Families of rows that turns and mirrors carry onto each other, the same ones carrying the whole set onto itself: the rest of each named row's family, in list order
10 families of 4 rows
Vima: [ -5  -9 -14   3  -7  -1  -5   3 -20   3  -3   2   6   0 -17 -14 -16  -4
  -7  15  13  -7  15  19 -17 -12  -2   1 -18   2   0  -9   2   3  11 -11
  11  -2]
rizok: [-17 -11 -14   9 -11  -3  -2  -2 -18   9   8  -3   6   6 -17 -11 -17 -10
 -12  15  15 -13  19  18 -14 -13  -1   2  -4  -2   6   1   8   0   9  -7
   3   3]
mukuz: [ 10  15  -4  -4   6  -5  17   0  13  -6   0   2  -7  -3   0  -3   5  12
   4 -11 -16   6 -14 -14   1   1  11  23  10   2   7 -10  -3  -2 -10  16
 -30   3]
Rulif: [-11  -1  -2  19   7  -9  -8   6  -4 -15  -9  -4   7  18   2   5  -3 -10
   1 -20  -2   5  16   8   0   2  24  -8  -5 -18   8  16   2   2  -8 -11
   5   3]
zeru: [ -5  -7  -9  29   9  -9  -8  16  -6 -22   1   2   0   9  -3   2  -4  -7
  -3 -13  -3   2   8  14   2 -11  22  -3   0 -16   4  15  -4   8  -4  -1
  12  -1]
Ruv: [  2  -1  22 -19   1  -9  15 -24  -1  13   7 -22   9   5  -7  -6   2  25
 -10   5   0  -9  -8 -10   6  -4  -5   8  11  12 -18  -6  10   9  -1   9
   0  -6]
dovoz: [ -7 -11 -11  34   3  -8  -5   0  -4 -21  -6   2   0  12   1   1  -2  -5
  -4  -9   8   5   4  15  -7   2  25   2  -2 -14   5  14  -2   9  -2  -6
  10 -12]
Mazi: [ -2   1  24 -15  -1   7  24 -15  10   9  13 -16   2  -6  -6 -10   7  26
  -8   3  -2  -3  -5 -11   3   0   4   7   2   5 -24  -5  21   7   0   9
   0  -2]
Tunil: [ -2  -6 -10  25   0   0   4   7  -6 -18  -4  -3   9  11   1   5  -5 -16
  -1 -11  -3   7  10   6   2   2  31  -3  -9 -18  10  19  -3   3  -2  -5
   8   4]
Bedes: [  5  10   0  -2   8  -6  11 -11  18  -4   7   5 -11  -7  -3  11   7  11
  18  -5 -14   7  -9  -8  -1   8   7  19   6   5  -2  -7 -11  -7  -1   4
 -31   1]
kiso: [ 11   2   1  -7   6  -8  16   0  17  -5   2   9  -8 -10   4  -3   6  16
  10  -7 -14  17 -13 -15  -1   0  18  22  11  -1   1  -9  -8   3  -8   6
 -25  -2]
suk: [ 18   9   2  -4  11  -2  11  -4  18  -3   6   3  -5 -11  -5  10  11   9
   8   9 -11  13 -14 -11  -5   0  14  13  14   2   1  -3  -8  -1  -5   6
 -30   4]
bevi: [ -9   0 -12   5  -7   7   2 -11 -21   3  -9   2   6   4 -21  -7 -11  -9
  -6  19  21 -18  14  15 -15 -12   8  -6 -13  -9   9 -10   9   7   3  -5
   6   2]
tefak: [  7  12   9  -7   6   3  19  -6  20  -4  -1   4  -6   2   4  -5   8   9
   7   4 -16  13  -6 -15  -7   7   7  24   9   1   4  -5 -15   2  -4  11
 -29   3]
vari: [ -8  -6 -10  26 -12  -4  -7  -1   1 -20  -4   0   4  12  -2   5  -4  -9
   6  -8   5   2   8   3   2   1  25  -6   7 -21   4  21  -1  11   7  -3
  12  -7]
Bori: [ 11   9  -9  -7   4  -6  13 -22  21   0   3  -3   2  -9  -9  -2   9  17
   9   1  -3  10 -15  -8  -4   1  13  14   7  -3   5 -12 -10  -3  -8   8
 -33   4]
zud: [ -8  -6 -10   4  -9   4  -2   6 -14   8  -5   3   9   6 -15 -11 -25  -2
  -8  12  14 -18  13  17 -17 -13  -1  10 -20  -6  -2  -5  15   0   5  -6
  16   1]
Kib: [  2   1  25 -18   4  -4  25  -6   8   7  19 -20   8   0  -9  -8   7  19
 -11   5 -13  -2  -1  -5   7  -4 -11  12   7   3 -18  -6  16   5   3   9
   0 -10]
Gusoz: [-12  -2  -6   6  -2   4  -4  -5 -16  15 -14   0  -2   6 -22  -3 -10 -14
 -17  12  12 -15  20  17 -11  -8  -4   7 -14 -10   3  -9  10   3   1  -4
   8  -2]
zek: [ -8  -3  -6  28   0  -7  -4   1  -2 -20  -5   6  12  12  -5   8  -3  -6
  10 -10   7   1   8   4   2   1  24 -10 -15 -13   6  16  12   3  -4  -9
   7  -5]
limaz: [  8   1  23 -18   5   1  21 -12   2  14  19  -8   7   1  -1  -5  -4  17
 -12   5 -11 -18  -8  -5   7   1  -9  14   7   7 -21   0  18   9  -6  11
  -4  -4]
Digup: [ -8  -5  -2  23  14   0  -8  10   2 -16  -9  -7   3  23   5   5  -4 -10
   6  -6  -2  -6   7  -1   0 -13  29  -3  -6 -10  18  17   2   7  -1  -4
   5   1]
simes: [  4  -7  20 -19  -1  -5  20 -11   8  17  18 -10   6  -1  -9 -11  -8  18
  -9  14 -12 -19  -7 -11   9  -8 -11  11  11   0 -16  -4  10   8   1   9
  -2  -7]
kol: [-16  -8  -6  11 -12   3   0   7 -16  16  -6   4  -2   2 -11 -11 -16 -10
 -18  13  18 -16  19  13 -12 -16   5  12  -5  -4   4   2   3  10   8   0
  12   8]
Liva: [  5  -4  30 -15  -2 -10  26 -17  10  13  13 -11   7  -6  -7  -5  -7  22
  -7   2  -4  -9 -13  -4  10  -7  -6   5   1  -1 -11   2   9   4   6  14
   5 -10]
daz: [  9 -13  21 -13  -6  -5  25 -13  11  19  23 -18   6   6  -2  -7  -2  18
 -13   2  -6 -17  -6  -7   5  -7  -1  11   8   6  -2   5  16   2   6   9
  -7 -10]
mogu: [  0   0  -7  12  -9   1  -6   4 -13  13  -1  -2   5   7 -17 -10  -8 -13
 -17  21  16 -16  15  16 -16 -10   1   6 -15  -8   6  -8  16   5   4  -3
  14   2]
Sov: [ 17  10   6  -9   3  -7  12 -10  16  -8   7  10  -7  -9  -7   1  -3  15
  12  -1  -6  17 -11 -11  -8  -6  12  20  11  -5   4  -8 -11  -2 -10   9
 -27   8]
tomo: [-15  -9  -2   7  -7   3   1   1 -21  15  -5   0  -2   6  -8  -8  -9 -10
 -18  10   7 -16  20  11 -15 -13   4   5 -18  -4  -3 -13   8   9   6  -5
  20  -6]
Zafa: [ -6  -1 -16  18  -5   3  -9   2  -3 -17  -2   5   1  16  -4   1  -4 -10
   3 -15  -1   4   0   7   1  -2  30  -6  -2 -22  14  18  -1   8  -5   4
  11  -4]
rozo: [-10 -11  -7   8   0  19   2   5 -19  11   1  -5  -8   3 -13  -1  -4 -11
  -9  11  17 -15  17   8  -9 -20  -1   9 -16  -7   2 -14  15   6   2  -6
  14   4]
selan: [-11  -7  -4   4  -7   9  -1   6 -21  12  -2  -8   0   3 -13  -7 -17  -8
  -9  13  14 -18  19  15 -15 -17   6   5  -8  -3   5  -8  -4   2   8  -4
  18  -8]
Fuf: [  4  16 -10 -10   9  -5  12  -9  17  -4   5   5  -9 -15  -7  -2  11   9
   7  -3 -18  12 -13  -6   0   2   7  17  -2   8   0 -10  -2  -2   0   7
 -30   5]
kesap: [  5  -3  20 -13   1  -8  21 -25  14  12  16 -14  14  -7  -7  -3   0  25
  -5   5  -2 -12 -11  -4   8   2   0   6  -3   6 -21   5  12  -1  -4  -2
  -2 -10]
Ramop: [  5  15   1  -4  15   0  16 -10  24  -8   2  -1  -5  -2  -9  -8   3  14
  15   8 -19   7 -12 -12   0   0   6  13   1   3   4  -3  -8   2  -3  13
 -30   7]
Lave: [ 25   0  -5   1  13  -1  21  -8  15  -8   9   0 -10  -1   1   0   3  13
   7  -2  -9  12 -12  -7  -7  -3   7  31   8   0   6 -10  -8   3 -13   2
 -24  -2]
dupi: [  1   2  22 -12  -3  -2  14 -23  10   3   6 -18  11   2  -1  -9   1  23
 -15   8  -8 -16 -10 -13   6   3  -2   7   8   4 -26   2  13   8  -1   9
   0   3]
fopez: [ -6  -6  -8  27   5  -5 -16  13   0 -12   1   0   6  16  -1   8  -4 -11
  13 -13   5   8  11   4   0  -6  22   6  -1 -16   8  14  -5   9   1  -2
  11  -6]
nare: [-11   0 -12  25   5  -9 -11   8  -1 -17  -2   1   4  21   0   6  -6 -16
   6  -9 -10   5  16  -1  -2  -8  23   1  -1 -18   9  11  -2   7  -4  -3
   4   3]
sare: [  5  -5  27 -12   0 -10  27 -12   4  12  11 -20  10  -5  -8 -10   2  20
 -10   7   2 -14 -11 -13  15   1  -4  13   2   6 -14  -5  10   4   7   3
   1  -1]

The rest of the family of zud: Ruv, Bedes, Zafa
The rest of the family of Mazi: rizok, dovoz, Ramop
The rest of the family of bevi: Bori, zek, kesap
The rest of the family of limaz: mukuz, selan, fopez
The rest of the family of Fuf: Vima, vari, dupi
The rest of the family of rozo: Digup, daz, Lave
The rest of the family of simes: kiso, tomo, nare

Families of rows that turns and mirrors carry onto each other, the same ones carrying the whole set onto itself: the rest of each named row's family, in list order
5 families of 6 rows
belop: [-16   0 -16   3   2   9  12  18   0 -11 -10   2   0  -5   2   8  23 -12
  -4 -12  -5]
Moz: [ 11   7 -15  -8  14  -4  31  18  17  17   4 -15 -10  20   0   4  -9 -18
  -8  10  10]
Dig: [ 11   2 -10 -14  19   3  31  17  21  17   8  -6 -10  15   2   5 -12 -18
  -9  11  11]
felep: [ -2   5  11   3   2  -6   9  13   8   4   5  10  -3  13  -3  21 -24  10
   6  19   8]
num: [  0  20   5 -16  11   3  17  -1   0  -2  15   0 -14  24 -14  -3 -14   3
 -16  12 -16]
Boder: [ -7   1  15  -3   7  -1  13  13  10   4   8  13  -7  16  -1  24 -15   9
  -2  19   9]
bikil: [  8   9 -18 -13  23  -3  28  18  14  15   5  -6 -12  22  -3   7 -14 -17
  -8  11   8]
guz: [ -3 -15  -1   7  -4   9  -7   4  -9   4  -2  -1   0   3   2   5  -4 -28
  10 -16 -14]
bam: [ -2   2  10   0   6  -7  13  16   5   6   6  13  -8  22  -8  22 -22   5
   6  18  10]
Lunu: [  6 -10  -8   7 -11   8  15  11  14  -6  12  17 -14 -10 -12 -14  13  -8
  13  -2  -9]
foso: [  1 -12  -6   8  -3   7  -7   5  -1  13  -1  -1  -6   4   8   0  -8 -25
  14 -18 -16]
tesib: [ -5 -14  -7  10  -3   4 -10   7  -3   6   5  -3   1   0   7   4 -10 -28
  10 -15 -12]
Rapu: [ -6 -17   0   9  -3   3  -9   5  -7   6   1  -5  -9   7   6   1 -10 -29
  11 -12 -11]
tetuk: [-18   3 -23   6   0  10  17  19  -1 -12  -7   4  -3   2   2   8  18 -11
   1 -16  -1]
zizez: [-21   5 -21   4   4  10  12  20   2 -13 -11   0  -2  -3   7   5  14  -7
  -5 -13   0]
mib: [  4  15   2 -15   8   3  14  -7   3  -9  16  -3 -12  25  -7  -5 -21   3
 -16   9 -14]
Vukem: [ -2   0  15   0   5 -11  11  16  10   3   2   8  -3  21  -4  20 -19   9
   0  18   8]
tutet: [ -6 -13 -10   8  -2   5 -10   5  -9   3   1   3  -7   5   4   7  -9 -28
  15 -15 -12]
nef: [ 12   6 -14 -12  20  -5  27  18  22  11   2  -9  -8  18  -3   0 -14 -14
 -13  11   8]
Rut: [ -2  21   1 -12   9   6  12  -1   3 -10  16  -2 -21  23 -10  -8 -17  -1
 -17   9 -14]
rem: [ 13  11 -10 -14  20  -3  31  17  14  18   3 -10  -4  19  -3   5 -14 -14
  -8  10   4]
Lon: [  1 -12  -6   8 -12   8  11  11  10 -11  18  13 -11 -10 -15 -16   8 -16
   7  -1  -6]
mus: [-19   4 -19   6  -2   8  16  17   1 -12  -2  -3   2   0   6   5  21 -10
  -6 -15  -4]
fipoz: [  4 -12 -15   5 -11  10  13   8   5 -10  15  15 -17  -6 -19 -14   8 -18
  11  -3  -6]
Ruti: [  2   5  15  -3  10 -10  12  15   8   7   7  11  -3  14  -6  20 -19   8
   5  21   4]
buzuz: [  0  20  -2 -15  11   4  18  -3  -1  -9  18   4 -19  26 -10  -1 -20   2
 -12   9 -11]
Suro: [-18   6 -18   5  -1  11  12  15   3  -7  -9   1  -4   3   6   5  21  -3
  -3 -17 -11]
luz: [  7 -12  -9   3  -8  12  15   6   7 -12  12  13  -9 -13 -14 -13  10 -19
  11  -4  -7]
ses: [ -2  14   4 -18  10  13  15  -6   2  -3  18  -1 -15  25  -5  -2 -19  -2
 -20   7 -13]
samom: [  5 -13 -12   5 -14  10  19   4   8 -12  16  10 -13 -10 -15 -15   6 -10
  10   1  -2]

The rest of the family of belop: num, guz, rem, Ruti, luz
The rest of the family of foso: Dig, Boder, Lunu, Suro, ses
The rest of the family of tetuk: bikil, bam, tutet, fipoz, buzuz

Families of rows that turns and mirrors carry onto each other, the same ones carrying the whole set onto itself: the rest of each named row's family, in list order
5 families of 6 rows
Zub: [  1   1   6 -22 -13   4  -7  -5  16  -1  -6 -14  14   2 -14 -27  -7   2]
kitan: [  2   7  -4  -5  -3  -7 -19   4   1  11  -3  10  -6  12 -10   2  -2  19]
tedum: [ 13 -11  -3  -1 -19  13  -2 -10 -18   0   9  16 -17 -10 -13  -4 -12   8]
tigag: [  5   9 -13  15 -14   6   0 -20 -22   8   2  20  -3  -7   3  -3 -16  11]
Zibes: [-21  -1   7  12  -2 -21  -4  -1  10  17  -3   4   2  -4  -7  -7   1  17]
tadig: [ -4  -5  16  -8 -15 -10  16 -21  10  12  -5  -1  -2 -28 -12 -18   2  -3]
ketaf: [  6  -6   0 -17 -18 -18   8 -23  15   9   5   7   9 -21  -1  -5   6  -9]
mik: [ 14  -4   5  -9 -13  13   9 -26 -20  -6   9  -4   8  -4   0 -26  -7 -10]
mol: [  4  14   4 -13   4  -6  -8 -12   0   5  -4 -11  19  17   3 -19   3   0]
vus: [  0 -12  -4   9 -23  21  20 -19  -1   4  -3   0   1 -15   4 -20   7 -16]
piz: [-12   4   1  -1   3 -22  -6 -17  11   8  -2  -5  23   1  -1 -17   6  -9]
difu: [-10 -11  -4  16  -5  17 -11  13  -6   9  12   3   2  13  -5 -11  -4   7]
pes: [-10  -1 -14   8  -4 -14 -15  -2  15  14  -2  16   2   5  -5   4   6   5]
degi: [-15  -8 -11  27   0   7 -13  -6  -4   2   0  13  -1   7 -13 -19  -3 -11]
boti: [  0  -1  -6  14  -4  17 -13   0 -17  -3   5   3  -1  20  -6 -21  -7   3]
ner: [  3  10  -5  -5 -19 -17  -8  10   7   7  12   0   1   2  -1 -15 -13  17]
Von: [-13 -12   2  23 -11   9   7 -14  -9  10  -3  18 -15 -18 -15 -11  -6   5]
tola: [  8 -12   6  -2 -14  24  15 -25 -18   7   9   4   8 -16   2 -12  -4 -10]
kun: [ 18  18  -1 -17 -18   5   6 -19   6   8 -14   5  -9 -14 -11 -19  -5  -5]
zive: [  2 -18 -13  12 -22  10   0 -12  -1   2   7  23 -15 -15 -13  -7  -1  -9]
zedo: [ 11  11  15 -17  -8  -3  15 -26  -1  18  -1   2   2 -20  -3 -12   2  -6]
Noso: [  4   0  -1  -1  -8  27   1 -34 -13   0 -15   8  10  -7  -8 -13 -12  -4]
Zoz: [ -6  12   5   0   1 -11 -11  12  10  20   2   3  -3   9  -9 -11   1  12]
Gem: [ 17   5   9 -28 -12 -10   3 -23  -3   8   0   3   4 -13  -4   0  -1   7]
zuba: [  2  -8   2  17 -13  13   5  -5 -21  10  18  17 -15 -11  -6 -12 -12   5]
mema: [  1 -14   1   3 -15   2  10 -26  -4  -5   9   2   6 -19  -9 -29  -2 -23]
piref: [  0   8   9 -19   0   1   0  -8  14  18  -8 -10  19   4  -1 -11  10  -3]
venu: [-11  -9  -4  10  -8   5 -13  -4 -11  -2  11   3  20   9   3 -10 -20  19]
lekod: [ -8  -1   0  -4 -14  -8   9  -5  18  12  -2 -13  20  -2  11 -16  13  -5]
kidi: [-17  -7 -14  28 -10  11  -1   1   0  11  -1   5   7   8   8  -8   5   2]

The rest of the family of kidi: Zibes, tadig, vus, Von, lekod
The rest of the family of zedo: difu, tola, Zoz, zuba, piref
The rest of the family of boti: kitan, tedum, mik, mol, Gem

Families of rows that turns and mirrors carry onto each other, the same ones carrying the whole set onto itself: the rest of each named row's family, in list order
5 families of 6 rows
Pizi: [  6 -11  -6  -9   3  -9   1  -5  15 -21  13  -2]
disa: [ -6  10  -3  12   4 -11 -18   3   1   7 -25  -2]
nefiz: [ 17 -14 -16   6  -5 -17  11  -9  10 -10  11  -4]
Togag: [  9 -14  -6  -5   1   1  16  -3   4 -10  14  -2]
zaba: [ 11 -16 -13   1   5  -6  10  -4  17 -16   7   3]
vuvaf: [  6  -6  -9 -12   1   9  13   3   8  -2   6 -11]
rep: [-10   7  -5  18 -11 -11   4  16 -10 -14 -24  -3]
Difa: [  3  12   1  26  -8 -13 -10   8 -17  -6 -21  -6]
vif: [ -4  15   7  28 -14 -14  -5   9  -8 -11  -5 -15]
sabe: [ -3   8  14  11  -1  -8   3  -7 -22   3 -20  -7]
bor: [ 15 -13  -3  -4  -8   6  18  -8   7 -15   3  -5]
nomat: [ 10 -10   5 -12  14 -10  -2   9   3 -20   5  -2]
roke: [ -4  18   0  27 -10  -9 -14   5   4   2  -7 -15]
Pusun: [-13  15 -10  12  -4  -9 -14  13 -13  -5 -15  -7]
kopi: [ -4  16  -3  20  -8  -9 -11   1  -3   5 -24 -14]
Lipe: [ 13 -10   4 -15   3   2  -4  -1   7  -5  12  -4]
kem: [ 16 -13  -7  -1   2 -24  -2  -4   5 -10  16  -1]
Mis: [ -6  15  -5  18  -1  -4  -6 -13 -11   6 -22  -9]
zoki: [  0  13  12  20  -5 -16  -7  -3 -14  -4 -23 -13]
Vapos: [  9 -13  -5  -5  -1  -6  10 -12  13 -21  11  -4]
bodur: [ -6  16   3  17 -12 -13  -7  13 -13  -6 -19 -15]
Sinen: [  2  15  13  28  -8 -13  -8  -7  -6  -1  -8 -15]
Febep: [ 13 -10 -11  -5  -6 -12  10  -5   0  -2  21  -8]
Temi: [  1  14  -2  21  -7  -8 -17   9 -14   3 -17  -8]
teza: [ 18 -13  -5  -3   2  -6  -3   2  18 -24  -1   4]
risid: [  6  -9  -5 -12   1  -2   5 -11  12 -11  15  -6]
Suten: [ 16 -13  -5   4  10  -3  13 -13  16 -18  -9  -2]
taseg: [ -4   9   4  22  -2 -15  -3  -2 -22 -17 -22  -6]
seko: [  4  13   1  24  -9  -6  -7  -1 -19   4 -20  -9]
kes: [ 12 -14  -1  -7  12  -9   1  -5   8 -10  14   2]

The rest of the family of zoki: Togag, zaba, kopi, bodur, kes
The rest of the family of teza: bor, Pusun, Lipe, Mis, taseg
The rest of the family of Febep: nefiz, vif, roke, kem, Sinen

